In the data rows, zero lies at 7.5, halfway between 7 and 8.
Here are some points, one per row:
 9|11| 9|11| 9| 7|10| 9| 4| 6| 6| 7| 7| 5| 9| 9| 3| 7| 8| 7| 8| 5| 7| 7| 5| 6| 6| 7| 5|10| 7|10| 9|13| 3| 9| 9| 8| 5
 9|14| 8| 8| 8| 7|10|12| 9| 8| 6| 6|13| 7| 6|11|13|13| 9| 6| 2| 4|10|10| 6| 7| 5|12| 6|13|11| 9| 9| 9|11| 6| 2| 4| 7
 3|13| 6| 6| 1| 6| 9| 5| 6|12|11|10|14| 6| 9|10|10| 4| 5| 7|10|11| 9|10| 4| 3|12|14|15| 9| 9|11| 9| 4|11|15| 6| 6|10
 5|12| 0| 5|15|10| 4| 1| 4|11| 7| 9|12| 4| 6| 5| 6| 7|11| 4| 5|10| 7|10| 7| 3| 5| 7|13| 4| 5|12| 6| 8| 7| 2| 7|15| 5
15| 5|11|15|12|11| 0| 2| 8| 7|10|10|15| 9| 6|12|14| 9| 9| 5| 8|10|14|10|14|10| 8|11| 4| 9| 7|11| 8|10| 5|14| 9| 7| 6
 1|10| 5| 9| 9| 3| 2| 3| 9| 8|15|14| 5| 6|10| 6| 5| 8| 8|11| 4| 6|12| 2| 8|12| 7|15| 0| 8| 6| 8| 7| 2|11| 6|12| 6|10
 8|11|12| 6|10|10| 3| 3| 6| 7| 4| 8| 7|14| 0| 4| 3|10| 0| 8| 9| 6| 7| 9| 5| 6| 6| 5|11| 3| 7|12| 7| 6| 7| 5| 7| 8|15
 6| 8|10|15| 6| 2|13| 6| 6|11| 4|12| 3|10| 8| 9| 8| 8|12| 9| 0| 4| 5| 8| 0|10|10| 4| 8| 4|14|11| 8| 7| 4|11| 7|10| 9
 8| 5|13| 7| 9|11| 9| 5| 9| 4| 9|11| 1|12|11|10| 7| 7| 9| 3|10|15|12| 0| 0| 8| 9| 6|13|14| 7|13| 5|11| 3| 4| 6| 4| 4
15| 6| 2| 4| 5| 8|13| 5| 5|13|14| 2| 6|14| 9| 5| 8| 9| 8| 9|11|10| 2| 8| 9|11| 9|11| 5| 5| 9|11| 9| 6| 4| 8| 8|10|10
 6| 4| 9| 9| 6| 8| 5| 8| 9|15| 6| 7| 9| 7| 4| 6| 5| 6| 8|11| 8| 7| 9|12| 7|12|12| 1| 8|14| 6| 4| 8| 7| 8| 5| 8| 8| 7
 4| 8|12| 6| 8| 9| 8| 8|13| 9|15|10| 3| 2| 0|11| 5|14|12| 8| 8|10| 0|11| 8| 8| 8|10|13| 2| 5| 8| 7| 8| 6| 6| 7| 7| 5
13| 4| 7| 4| 8|11|14| 3|11| 3|12|13| 4| 4| 6| 8| 9| 6| 5| 7|13| 0|10| 9| 4| 7| 5| 4|12|10| 3| 7|14| 4| 8|10|13| 7| 4
 9| 2| 1| 7| 7|13| 8| 8| 8| 8| 7| 6| 5|11| 5| 7|11|15|11| 0| 1| 4| 8| 5|10| 6| 7| 6| 7|10|15| 6| 7|11|11|12| 9| 6| 9
10| 7| 6| 7|13| 6| 6|14| 7|11|14|13|10|11| 4|11| 4| 7| 6| 3| 7| 4| 4| 3| 6| 6| 6|14| 8|15|11| 3| 5| 7| 9| 6|10| 6|13
 9| 8|10|11| 8| 8|11|11| 4| 6| 8| 8| 7| 5|10| 9| 3| 7| 7|10| 7| 6| 7| 7| 3| 7| 7| 5| 5|10| 8|11| 8|10| 5| 8| 9|10| 8
11| 9|14| 0|15| 1| 8|11| 9|11| 4| 7| 5|10|10|10| 9| 7| 9|10|10| 6| 8| 8|11| 8| 9|11| 8| 9| 8|10| 8|10|13| 8| 6|11| 7
 6| 6|10| 2| 6| 5| 6|11| 8| 9| 8|10|11| 4| 4| 3|10|12| 9| 6| 8| 8| 8| 6| 9|10|15| 0| 3| 6| 6| 8| 8| 5| 3| 8| 7|10| 8
 3| 4| 4| 7| 3| 5| 0| 8| 6| 0| 8| 7| 0| 5| 9| 8|10|10|14|13|15| 7| 9|13| 7| 8|10|12| 6|11|13| 6|13|10| 7| 4| 2|11|14
 7| 7|11| 4|12|14| 6|12| 6|10| 6| 3| 8| 5|11|14| 8| 4| 6|10| 7| 7| 3| 6| 6|12|11|12| 8| 5|13| 7| 3| 2| 9|13| 6| 8| 4
 8|10|14| 2| 9|10| 7| 3| 5| 4| 5| 6| 8|11| 5| 5| 6| 6|10| 6| 6| 4| 7|10| 5| 2| 5| 5| 7| 8|12|11|14| 0| 9| 4| 8| 3| 5
 8| 4| 9|11| 8| 2| 4| 7| 9|11|10| 8| 6| 7| 7| 7| 9| 4| 0| 5|11| 9| 5| 8| 9| 0| 9| 5| 5| 5| 6| 5| 7| 8|10| 6| 4|11| 3
11| 7| 9| 9| 2| 8| 3|12|14|11| 8| 1| 7| 6| 7| 4| 5| 1| 9| 5| 6| 9|10| 3|10| 2| 2| 7|11| 9| 8| 2| 9| 4| 2| 8| 6|12|10
 8|11|10| 9| 9| 6| 3| 8| 4| 4| 5| 3| 5| 7| 8| 4| 3| 6|10| 2| 9| 2| 5| 9| 6| 6| 8| 7| 8|12| 5|11| 7| 3| 5|11|15| 6| 4
 9| 5| 5| 8| 7| 5| 4| 4|12| 6| 9| 0| 4| 4| 6|11| 9| 7| 8| 8| 5| 7| 8| 9| 3| 6| 8| 4| 4| 4| 4| 9| 3| 4|11| 8| 5| 7| 7
10|15| 0| 6| 7|10| 9|12|10| 1| 5|10| 6| 7| 5|12|10| 1| 6| 3| 8| 7| 7| 9| 8|15|10| 3| 8| 9|10| 7| 9| 9|11| 9|11|11| 9
 9| 6| 4| 3|10| 4|14| 1|12| 8| 1| 6| 7|11| 9| 8| 8| 9|11|12| 4|10| 2| 3|12| 8| 8|13| 7|12| 2| 7|12| 4| 4| 9| 6| 9|11
 4| 5| 7| 6| 7| 3| 6| 9| 8| 9| 7| 5| 6| 7| 9| 7| 7|14| 7| 2| 9| 7|10| 8| 8| 9| 7| 8|10| 0| 7| 5|10| 5| 4| 8|10| 1| 6
 7|11|10| 4| 2| 5| 8| 6| 6|11| 7| 5| 6| 4|14|11| 8|14| 3| 0| 7| 9|10|10| 8| 8| 5| 9| 9| 6| 6| 2| 9| 9| 4| 3|10| 5| 9
12|11| 7|11| 5|13| 2| 9| 7| 6|11| 6| 7|10| 9|11|13| 7| 9|11| 5|13| 1| 9| 8| 8| 6| 6| 7|12| 4| 6|10| 8| 9|11|10| 1|10
10| 9| 7|13| 6|10|12|10| 5| 7|10| 1|12| 7| 5| 7|14| 4| 9|13| 8| 1|11| 2| 7| 5|15|14|15| 3| 7| 6| 5| 9| 7| 1| 9| 4| 8
 6| 1| 8|12| 9|10|11|10| 0| 9| 9| 9| 3| 0|12| 3| 6| 7|10| 9| 1|10|10| 9|10| 8| 2| 8|13| 9| 6|12|11| 8|13| 8| 6|10| 8
 9| 8| 8|10| 9| 5| 7| 9| 9| 2| 9| 7|10| 9|12|10| 5| 6| 8|11| 3| 7| 7| 8|11| 9| 6| 2|13| 4| 8| 9| 7| 9| 9| 7| 9| 5| 8
 5| 6| 7| 7| 7| 4| 8| 6| 7| 9| 8| 6| 7| 8| 4| 6|12| 1| 6| 7| 8| 9| 7| 9| 7| 5| 4| 6| 4| 7| 9| 5| 7| 8| 7| 6| 6| 7| 5
 5|10| 9| 8|12| 9|13| 6| 9| 5|10| 4| 3| 6| 3| 7| 8| 7|12|10| 9|11|12|11|10| 0| 5| 5| 5| 8| 5| 3| 0| 7| 7|11| 7|11|14
 9| 7| 8|10| 6| 8| 8| 7| 4| 5| 9| 7| 9| 6| 8|10| 4| 7| 9| 7| 8| 4| 7| 4| 4| 5| 8| 5| 6| 9| 5|10|10|11| 3| 8|10|14| 5
12|11|11|13| 3|10|10| 3| 7| 7| 4| 8| 8| 0| 9| 8| 6| 8| 9| 4|15| 7| 3| 0|15|12| 4| 3| 8| 6|13|10| 5| 4|15| 4| 5| 8| 8
 8|13| 5| 9| 7| 7| 7|13| 2| 5| 7|13| 7|10| 8| 7|15| 7|12| 6| 5|10| 4| 4|10| 9| 4| 4|13| 7| 2| 5| 7| 5| 8| 6| 8| 8| 8
11| 2| 3| 6|10| 7| 6| 7|15| 6| 3| 9|13| 0| 9| 2| 7| 7| 6| 9| 9|10| 5| 9| 2| 7| 4| 7| 7| 8|10| 9| 4| 8| 2| 7| 5| 6| 8
 7| 7| 8| 8| 9| 4| 9| 8| 7|11| 5|10| 5| 7| 3| 4|15| 0| 6| 7|10| 9| 9| 8| 8| 9| 3| 5| 5| 5| 8| 4| 8| 8| 4| 8| 6| 5| 7
 9| 3| 7| 7| 2| 5| 4| 5| 8|11| 6| 7| 4| 9| 7| 8|10| 2| 7| 8| 4|10| 9| 8| 6| 3| 8| 4| 5| 7| 9| 7| 3| 8| 7| 7| 7| 9| 6
 3| 7| 2| 9| 0| 8| 4| 6|11|10| 5|13| 7|10|11|11| 3|10|10|11|12| 1| 8| 8| 9| 8| 3| 9| 7| 5| 3| 8| 2| 9| 8| 9| 5| 4| 6
 5| 7|10| 4| 7| 4| 5|11| 9|10|10| 7| 9| 5| 8| 6| 7|14| 8| 3|11| 8|10| 9| 8| 9|11| 4| 7| 6| 7| 7| 8| 8| 5| 7|10| 6| 9
12|14| 8| 6| 8| 9| 2| 1| 8| 6| 5|10| 3| 5| 6| 1| 7|13| 0|15| 5| 8| 6| 6| 7| 5| 7| 8|11| 9|15| 0| 7|12| 5|10| 9|11| 1
 5| 8| 5| 5| 4| 7| 5|10| 5| 6| 5|12| 5| 8| 6|10| 3| 6| 9| 9| 9|11|10| 8|10|11| 8|12| 4| 2| 7| 7| 8| 6| 3| 9| 9| 5| 7
 4| 9|12| 1| 5|11|11| 3| 9| 9|10| 8|13| 5|11| 8| 4| 8|11| 7| 6|11|11| 9| 7| 9|12| 3| 5| 6| 9| 0| 9| 7|10| 6| 8| 9| 8
 5|10|10|12| 6| 6|12| 8| 2| 3|11| 7| 9| 7|11| 7| 4| 7| 4| 7| 7| 7| 4| 7| 3| 8| 6| 7| 3| 9| 6| 9|10|10| 6| 9| 3| 9| 5
 3| 9| 9| 8| 6|14| 8| 7| 9| 9| 7|11| 4| 6|12| 1| 7| 2|10| 5| 5| 3| 7|12|15| 6|14|12| 2| 7| 6|10| 6|10| 2| 3| 3| 1|10
 3| 4| 5|12| 9| 7|10| 6| 9| 4| 5| 7| 8| 8| 9| 8|10| 8| 3| 5| 7|11| 0| 9|13| 5|14| 5|10|11|10| 7| 8|12|11| 6|15| 5| 9
 3| 7| 5| 7| 8| 7| 8|10| 7| 5| 6|10| 3| 8| 6| 9| 5| 9| 7| 8| 8| 9|14| 7|11| 9| 9|11| 6| 2| 8| 6| 9| 8| 4| 9| 7| 6| 3
 6| 9| 5| 9| 5| 7|10|12|15| 7| 9| 4| 8|15| 9| 0| 5| 9|10| 7|11|10| 6| 7| 9|10| 8|12| 8| 6| 7|11| 9| 8|12|10| 6|10| 1
There is one direction along which these points spread out most. Take the direction at right angles to it along which they spread out most. Go by this last direction. How far along it is each point below, from 0 to 99? The average is 50, and the first point in the table lies past the average. One standard deviation of the points above along it is 16.
 7| 8| 8| 8| 9| 5| 8| 8|10| 0|10| 7|11|10|12|10| 5| 4| 5| 9| 4| 7| 9| 7|13| 8| 5| 2|11| 4|10|10| 9|10| 8| 6| 7| 8|11 50
 4| 5| 9| 7| 8| 9| 8|11| 7| 4| 4| 4|13| 5| 5|11|14|10| 2| 8| 5| 6| 8| 1| 6| 9| 8|13| 7| 9| 6| 9| 8| 6| 9|10| 7|10| 9 34
 7| 6| 4| 7| 9| 3| 8| 5| 9| 6| 9| 5| 6| 4| 6| 7| 8| 5| 4| 5| 7|10| 8| 9| 6| 4| 6| 7| 5| 8| 9| 7| 2| 5| 6| 8| 4| 7| 8 65
 8|11| 1| 7|14|14| 3| 8| 9|13| 4| 5| 4| 6|10| 4| 7| 8| 3| 8| 7| 8| 8| 3| 0| 5| 8| 3| 5| 2| 2| 6|12|11|12| 8| 4| 6|12 63
11| 8| 1| 6| 7| 8| 9|11| 0| 5| 8|10|10| 9| 6|10| 6|12| 3|13| 8| 9| 9| 7|13| 5|10| 1| 8|12| 9|10| 4| 3| 8| 6| 4| 2| 5 44
 3| 6| 6| 7| 8| 6| 8| 5| 6|11|10| 0| 9| 9| 0| 6| 7| 3| 8| 8| 9|10| 9| 9| 6|15| 0| 6| 7|10| 8| 4| 7|11| 7| 5| 8| 4| 6 57
13| 9| 6| 6|12| 2|12| 6| 6|14| 2| 5| 5|11|10| 9| 7| 9| 9| 8|11| 8| 8| 8|11|10|11|12| 8|10| 5| 8| 8| 7| 9| 8| 8|10| 8 36
 7| 3| 9|10| 8|13| 6| 8| 4| 4| 7| 9|11|14| 5|11| 7| 9| 7| 2| 6| 5| 5| 8| 9|10|10|11| 9| 8| 5| 0| 9| 8| 8|10| 0|12| 7 36
 4| 7| 8| 4| 0|10| 8|11|11|10| 6|11| 6| 5| 3|13| 5| 8| 5|11| 6|10|10| 7|11| 4| 6|12| 3| 4| 7|12|13|10| 8| 4|11| 9| 7 42
 9| 6| 8|12|10| 5| 9|11| 8| 5| 9| 9|10| 7|13| 7| 4| 7| 6|11| 5| 6| 7| 8| 9| 9| 6| 3|11| 6|10| 8|10| 7| 8| 8| 7| 6|12 48
 5| 6| 7|12| 8|14| 9|11|11| 8| 5| 8| 8|13|14| 9|10|12| 6|10|11| 9|11|14| 6| 8| 4|12| 4| 6| 8| 7| 6| 0| 7| 0|13|12| 5 40
15| 3| 8| 7| 5| 4| 8| 8| 6| 2| 5|11|11| 5| 6| 1| 3| 7| 8| 5| 5|13| 8|13| 0| 6| 8|13| 5| 3| 3| 4| 2|10|15| 5| 9| 6| 9 59
 4| 7| 8| 8| 5| 5| 6| 6| 9|11| 6| 4| 9| 8| 1| 6| 6| 7| 7| 9| 7| 8|10| 9| 7|12| 9| 3| 7|15| 2| 5| 8| 8| 9| 4| 6| 7| 5 61
 4| 6|11| 7|11| 9| 7| 6| 4| 6| 6| 8|12| 9| 9| 7| 7| 6|13| 9|13| 7| 5| 2| 4| 0| 5| 5| 4| 7| 8| 8|12|11| 8| 9|13| 5| 6 61
 6| 6|12| 0| 6| 7| 7| 7| 6| 9| 9| 6|10|11|13| 6|13| 7| 6|10| 7| 0| 5| 8| 9|11| 4|10|12| 8| 4|10| 0|13| 8| 9| 9|11| 8 42
